In the rows, 128 means zero.
Each path below is one point turned by a fixed rotation once a step. After each direction that follows a path, write how fast that rotation turns it, in degrees a step (0 if it stays still).
Each turn is a multiple of 5 degrees from 10 to 175, or 0.
Rotation 1:
[133 125 126 120 127 103 123 132 140 133 118]
[111 129 136 126 136 115 117 125 113 125 137]
[122 141 128 129 130 125 114 140 140 144 121]
[129 126 150 141 130 114 130 136 123 130 138]
[121 119 136 118 139 131 124 127 143 146 130]
[130 135 137 118 128 116 128 143 135 117 145]
[121 125 131 121 138 107 130 121 139 132 115]
[120 128 129 121 130 117 106 137 116 129 139]
[116 147 135 137 133 120 127 131 138 140 122]
[134 115 147 133 130 120 118 141 124 135 129]
[115 129 134 124 136 127 133 122 141 143 145]
[134 130 141 114 132 120 122 146 139 117 127]
[122 123 125 124 134 100 132 120 131 134 132]
[114 134 135 116 132 125 105 134 125 126 125]
Speeds:
[133 137 129 132 126 125 133 135 133 123 123]  125
[133 123 135 129 129 135 134 130 135 132 134]  60
[120 131 135 128 133 132 132 121 130 125 121]  160
Rotation 2:
[128 130 125 131 126 128 124 121 109 132 149]
[136 131 120 117 133 126 112 129 120 116 141]
[124 133 125 130 112 128 121 132 118 118 147]
[138 122 124 126 129 136 124 119 118 123 149]
[121 137 126 125 132 129 110 129 117 118 142]
[134 130 119 126 117 119 125 129 112 127 147]
[136 126 123 122 126 137 116 126 126 111 146]
[118 134 129 133 123 132 119 124 112 125 147]
[141 128 119 120 133 124 120 124 114 125 144]
[125 134 124 123 120 129 115 134 123 111 142]
[133 125 125 132 119 133 128 121 113 127 150]
[131 131 125 121 139 133 112 123 119 117 143]
[124 136 123 127 117 120 120 133 113 123 145]
[143 121 120 123 124 133 124 125 120 118 147]
Speeds:
[126 128 128 133 121 124 135 127 121 137 131]  145
Rotation 3:
[122 122 123 148 124 128 124 124 142 112 114]
[128 141 142 138 127 148 124 136 131 123 114]
[121 122 144 134 143 139 121 139 138 139 135]
[106 116 119 138 137 133 127 119 138 131 126]
[125 138 123 138 142 132 133 123 136 117 107]
[136 128 143 143 134 128 120 141 142 118 122]
[112 122 136 139 118 146 116 134 136 132 128]
[114 132 127 132 146 145 134 126 130 139 120]
[127 120 130 139 153 121 131 127 141 121 124]
[120 126 128 144 121 129 118 127 142 110 116]
[124 142 138 135 127 149 121 137 135 132 116]
[122 118 138 136 146 139 127 137 136 143 133]
[108 114 121 141 138 132 131 116 135 123 124]
[124 141 130 136 138 132 128 125 135 113 108]
Speeds:
[120 123 123 130 117 129 125 123 129 125 129]  120
[128 122 124 127 134 134 120 133 123 123 124]  0
Rotation 4:
[126 121 117 106 121 129 114 116 134 132 119]
[115 121 128 116 121 120 117 116 134 143 141]
[125 120 141 122 126 137 115 111 144 130 132]
[128 123 122 126 126 122 102 116 142 128 124]
[123 136 126 121 106 124 115 118 141 133 132]
[134 118 126 111 117 135 122 116 142 141 123]
[127 114 128 126 126 117 114 118 141 144 136]
[132 126 141 133 116 130 116 116 149 129 134]
[142 124 120 124 117 125 111 120 143 128 118]
[131 127 122 122 105 114 121 125 138 140 133]
[140 115 137 119 113 132 130 118 142 140 131]
[142 110 130 132 127 115 115 122 141 134 131]
[138 129 135 135 108 118 119 122 143 123 136]
[149 122 123 119 110 127 124 123 139 124 121]
Speeds:
[130 136 126 134 126 128 121 128 130 117 124]  80
[126 134 137 127 121 135 134 126 131 126 132]  135
Rotation 5:
[145 126 123 112 140 124 131 134 130 118 126]
[139 121 125 120 112 128 116 116 122 129 117]
[138 143 126 135 121 117 140 133 131 133 115]
[120 112 123 137 122 112 123 137 130 123 121]
[137 120 122 133 130 127 131 141 122 146 139]
[130 117 130 149 132 140 126 117 133 133 124]
[115 136 116 126 144 137 129 134 134 137 120]
[113 116 129 123 126 140 139 126 114 122 126]
[140 125 137 115 139 137 141 134 136 124 128]
[136 125 127 121 124 139 111 125 125 115 115]
[132 143 136 119 119 125 132 134 121 138 113]
[130 122 136 139 125 111 130 134 122 113 118]
[139 118 126 122 136 113 118 138 127 141 131]
[138 122 122 145 126 129 125 114 116 138 127]
Speeds:
[132 121 126 129 131 130 131 132 124 131 116]  0
[128 137 126 132 126 133 122 122 130 132 120]  90
[122 129 133 127 131 142 128 133 129 126 129]  35
[125 125 135 121 128 125 127 127 136 138 126]  175
